In the rows, 128 means zero.
One turn moves each row of this set onto another row. After a few examples, where does it send each row asked below?
k781: [134  97 120 113 130 134  85 140 143 164 116 187 146 108 131 135 119 112
 156 160 138 119 145 115]
k71: [141 108 110 106 145 126  97 136 146 161 112 185 160 112 141 127 109 121
 160 159 127 111 138 111]
k566: [119 118 116  87 123 135 101 161 117 153 130 156 147 126 125 110 120 107
 142 140 129 142 124  93]
k322: [118 111 134 109 111 142 128 114 130 125 148 149 129 109 111 100 123 114
 140 130 176 133 125 135]
k860: [123 127 130 118 128 159 145 112 119 110 137 153 138 128 139  91 107 120
 138 144 154 127 104 131]
k950: [130 135 128 110 129 124 136  98 129 133 140 157 138 105 127  91 118 140
 143 109 155 130 124 129]
k47: [143 131 147  95 132 140 106 118 126 145 100 144 132 127 141 104 110 101
 144 182 151  92 126 111]
k138: [135 103 124 110 130 119  93 137 142 169 113 185 152 108 131 131 122 107
 161 155 131 113 149 115]
k961: [134  95 113 106 135 133  92 144 147 159 116 180 154 112 132 132 112 109
 158 169 138 113 141 115]
k723: [141 108 112 107 143 120  95 133 145 170 114 183 155 107 134 129 111 121
 160 151 128 114 143 114]
k260: [129 158 134 127 120 163 112 120 125 158 124 162 117 109 157  96 122 117
 164 148 137 140 105 135]
k564: [127 154 139 127 114 154 111 117 124 171 130 157 111 103 144 101 126 111
 163 138 139 143 116 139]
k990: [129 136 142 121 140 135 151  95 127 111 148 148 146 119 153 118 104 128
 141 141 129 132 113 126]
k419: [121 119 153 108 122 110 139  96 139 125 159 141 141 100 125 128 122 116
 146 130 147 134 138 130]
k838: [118 117 141 119 114 146 142 111 118 130 147 143 125 118 112 101 115 104
 138 130 161 134 121 140]
k783: [144 120 147 109 132 155  85 110 136 148 125 143 109 112 131 141 100 117
 134 173 153 116 135 114]
k344: [135 139 156 121 120 124 144  95 129 132 158 134 124 107 138 125 109 108
 145 135 139 145 128 133]
k887: [138 101 110 106 141 134  93 141 145 156 113 184 158 113 139 128 110 117
 159 167 135 112 136 112]
k583: [139 150 137 119 122 135 145 101 119 137 137 146 125 114 140  88 107 119
 144 121 148 137 116 134]
k216: [139 107 118 114 136 124  88 133 143 169 113 189 148 105 136 133 117 121
 158 149 129 117 146 113]
k682: [121 118 123  91 131 134  99 153 127 142 143 154 150 121 139 137 113 115
 142 152 114 150 126  88]
k148: [138 147 147 120 130 137 146  97 130 115 150 142 134 116 161 117 103 121
 145 148 133 140 114 126]
k518: [120 118 125  91 130 126  98 150 127 150 146 151 147 118 131 140 116 112
 142 143 113 152 132  91]
k847: [130 131 143 118 108 145 139 112 120 134 145 138 116 115 124  94 113 100
 142 134 163 139 120 140]
k498: [150 144 147  95 139 121 111 105 125 160  99 146 133 120 140 102 111 112
 146 159 138  94 132 111]
k69: [139 110 120 110 138 122  95 136 143 161 108 189 159 111 144 126 119 117
 161 158 126 111 142 111]
k351: [123 125 153 120 128 122 147  94 126 130 158 139 134 109 126 128 112 111
 141 127 135 138 131 135]
k870: [134 140 135 119 118 157 142 113 120 118 136 146 126 124 147  87 106 114
 142 146 158 135 105 132]
k57: [122 146 161 121 113 138 121 115 133 154 142 144 124 103 154 129 130  89
 170 166 124 141 123 135]
k634: [125 125 124 109 126 154 133 113 131 106 136 161 143 118 142  90 114 135
 139 142 166 126 106 126]
k428: [133 100 122 109 130 131  92 144 143 157 111 186 155 113 139 130 121 107
 159 168 134 112 141 113]
k360: [122 125 114  88 128 127 103 154 117 160 129 158 148 122 125 109 120 112
 143 130 122 143 127  92]
k728: [117 110 147 107 119 140 137 112 141  98 155 144 146 114 139 126 119 113
 143 163 158 130 121 124]
k65: [151 133 146 110 140 135  88  96 134 164 123 144 111 104 130 139 100 127
 136 151 139 116 141 114]
k545: [138 105 115 114 136 136  87 140 143 157 111 192 152 111 144 130 115 121
 157 163 133 115 138 111]
k676: [141 128 155  95 126 125 106 113 125 164 108 138 124 118 122 110 117  94
 145 165 152  97 140 117]
k407: [117 114 150 119 123 149 145 109 129 106 156 140 137 121 135 126 109 105
 138 158 148 135 117 131]
k594: [129 134 141 108 138 121 144  96 139 106 148 152 156 110 156 117 114 137
 147 142 136 128 119 119]
k668: [123 146 139 127 110 167 109 126 124 159 130 157 111 107 146 102 126 104
 163 153 146 143 111 138]
k709: [134  95 115 107 133 127  92 141 145 166 119 178 150 108 124 133 113 109
 158 160 139 116 145 117]
k324: [128 138 134 119 132 131 147  98 116 134 138 151 135 116 130  92 110 127
 140 112 144 131 117 134]
k279: [124 125 121  92 136 125 101 147 127 147 142 156 151 119 140 135 113 120
 143 141 107 150 129  87]
k250: [130 129 153 120 115 147 141 108 131 112 157 134 126 116 146 125 107 101
 143 161 148 142 118 131]
k898: [138 102 116 106 137 119  95 135 145 172 118 179 152 105 127 132 114 112
 159 153 132 115 147 116]
k146: [123 149 157 123 119 148 123 119 135 142 137 150 131 110 168 125 126  96
 170 176 123 137 113 130]
k266: [127 158 156 122 123 132 126 110 133 154 136 150 130 104 165 124 126 103
 172 159 114 139 118 131]
k732: [122 126 111  87 129 134 103 158 118 151 126 160 152 128 134 106 118 115
 142 139 123 141 120  90]
k259: [152 136 140 110 147 151  90 102 135 145 117 151 119 113 149 133  94 135
 135 168 139 113 126 109]

k898 goes to k709
k594 goes to k950
Now find these:
k428 goes to k545
k260 goes to k266
k990 goes to k324
k279 goes to k360
k250 goes to k870
k65 goes to k676

One turn moves each row of this set onto another row. After a few examples, where does it send each row asked below?
k110: [134 164 160 122 142 113 122 117 133 130 136 134 145  95 156 137 139 125
 125 157 113 102]
k4: [ 86 120 154 121 140 104 152 134 132 132 121 121 137 136 104 147 107 127
 108 145 126 134]
k912: [102 125 152 111 126 109 154 127 144 143 133 129 157 119 106 149 105 145
 127 153 116 128]
k345: [154 150 139 107 124 117 127 135 141 143 122 131 145 139 153 170 110 151
 122 143 107 166]
k904: [144 163 126 114 149 109 128 155 135 127 116 150 123 122 118 151 123 104
 118 154 117 137]
k45: [173 148 138 119 117 132 131 127 142 161 122 145 132 121 144 158 115 118
 115 137 134 119]
k789: [150 142 145 139 119 135 134 124 149 150 126 130 136 118 154 156 101 124
 116 124 163 118]
k139: [156 144 147 114 136 121 130 136 143 143 120 130 145 137 149 174  97 145
 120 132 118 168]
k19: [ 90 127 164 121 141 106 140 134 136  95 125 125 117 124 124 133 110 141
 116 145 134 139]
k921: [157 143 143 127 121 142 100 118 129 132 132 139 114 117 167 152 121 141
 111 136 116 122]
k866: [ 96 129 154 121 141 102 136 143 135  99 136 123 132 134 114 127 104 134
 114 146 138 141]
k254: [126 122 107 124 130 105 139 124 111 132 108 128 123 113 152 124 113 125
  93 134 111 134]
k459: [165 140 132 107 131 124 126 133 137 139 121 132 138 129 158 165 107 155
 122 137 115 162]
k596: [109 114 172 114 129 111 148 139 138 135 115 154 134 126 142 150 130 127
  91 146 133  97]
k563: [161 143 123 112 121 129 128 117 133 150 122 128 135 116 149 155 108 149
 119 140 104 157]
k524: [128 152 157 111 145 104 132 115 119 128 131 116 156 112 155 132 126 148
 115 154  86 125]
k505: [130 147 146 133 122 125 150 119 137 136 124 110 133 125 153 134 105 139
 115 127 175 125]
k464: [130 140 145 135 135 139 104 136 139 145 128 114 104 115 168 162 120 144
  97 138 114 135]
k35: [142 150 162 115 142 117 133 137 138 123 122 130 153 166 146 168 114 151
 109 136 133 160]
k588: [156 147 143 126 106 125 138 123 144 153 125 135 140 124 155 152 106 124
 124 128 159 115]
k356: [143 153 152 107 141  99 152 115 123 145 112 144 164 102 160 144 129 121
 119 148 121 117]
k610: [ 89 116 145 122 139 101 146 141 123 128 123 123 138 140 115 136 108 121
  94 141 138 129]
k111: [163 144 132 125 117 133 133 128 144 159 128 131 136 118 146 156 106 128
 126 131 153 117]
k253: [ 98 135 166 104 141 113 131 134 130 100 121 145 117 105 144 147 117 158
 127 152 121 134]
k916: [ 94 130 152 118 151 105 137 152 132 103 117 142 126 136 126 142 123 122
  92 149 146 134]
k321: [ 98 127 149 132 140  99 133 145 143  94 130 126 131 134 117 130 109 128
 116 139 141 133]
k637: [ 95 123 166 123 144 108 147 141 141 109 112 146 130 140 125 149 124 122
  92 144 144 123]
k184: [110 154 149 128 144 132 117 143 128 155 127  99 106 133 146 160 130 139
  94 148 123 131]
k306: [145 137 137 128 129 142  99 133 133 147 132 126 112 122 168 161 127 144
 102 138 117 119]
k350: [140 157 153 105 145  99 158 119 122 146 112 136 171 114 147 142 124 122
 115 150 118 115]
k997: [146 133 140 139 123 113 111 123 132 104 146 142 146 142 130 125 107 122
 119 131 119 114]
k36: [ 89 113 141 128 140  95 141 144 126 123 119 117 129 138 119 135 108 122
 101 136 128 131]
k127: [128 147 139 130 122 137 101 130 131 147 129 120 105 116 172 159 128 142
 104 142 117 122]
k686: [137 142 158 113 138 100 130 112 122 138 133 125 163 114 159 138 128 141
 117 149  85 124]
k913: [ 96 129 145 122 152  98 138 153 135 107 109 141 130 139 121 150 120 117
 101 143 140 136]
k214: [131 165 164 122 146 115 129 118 128 123 129 135 147 103 158 132 138 126
 114 155 123  93]

k637 goes to k19
k127 goes to k345
Now find these:
k36 goes to k913
k505 goes to k184
k596 goes to k253
k997 goes to k254
k464 goes to k139
k459 goes to k111
k563 goes to k45
k214 goes to k524
k356 goes to k110
k916 goes to k866

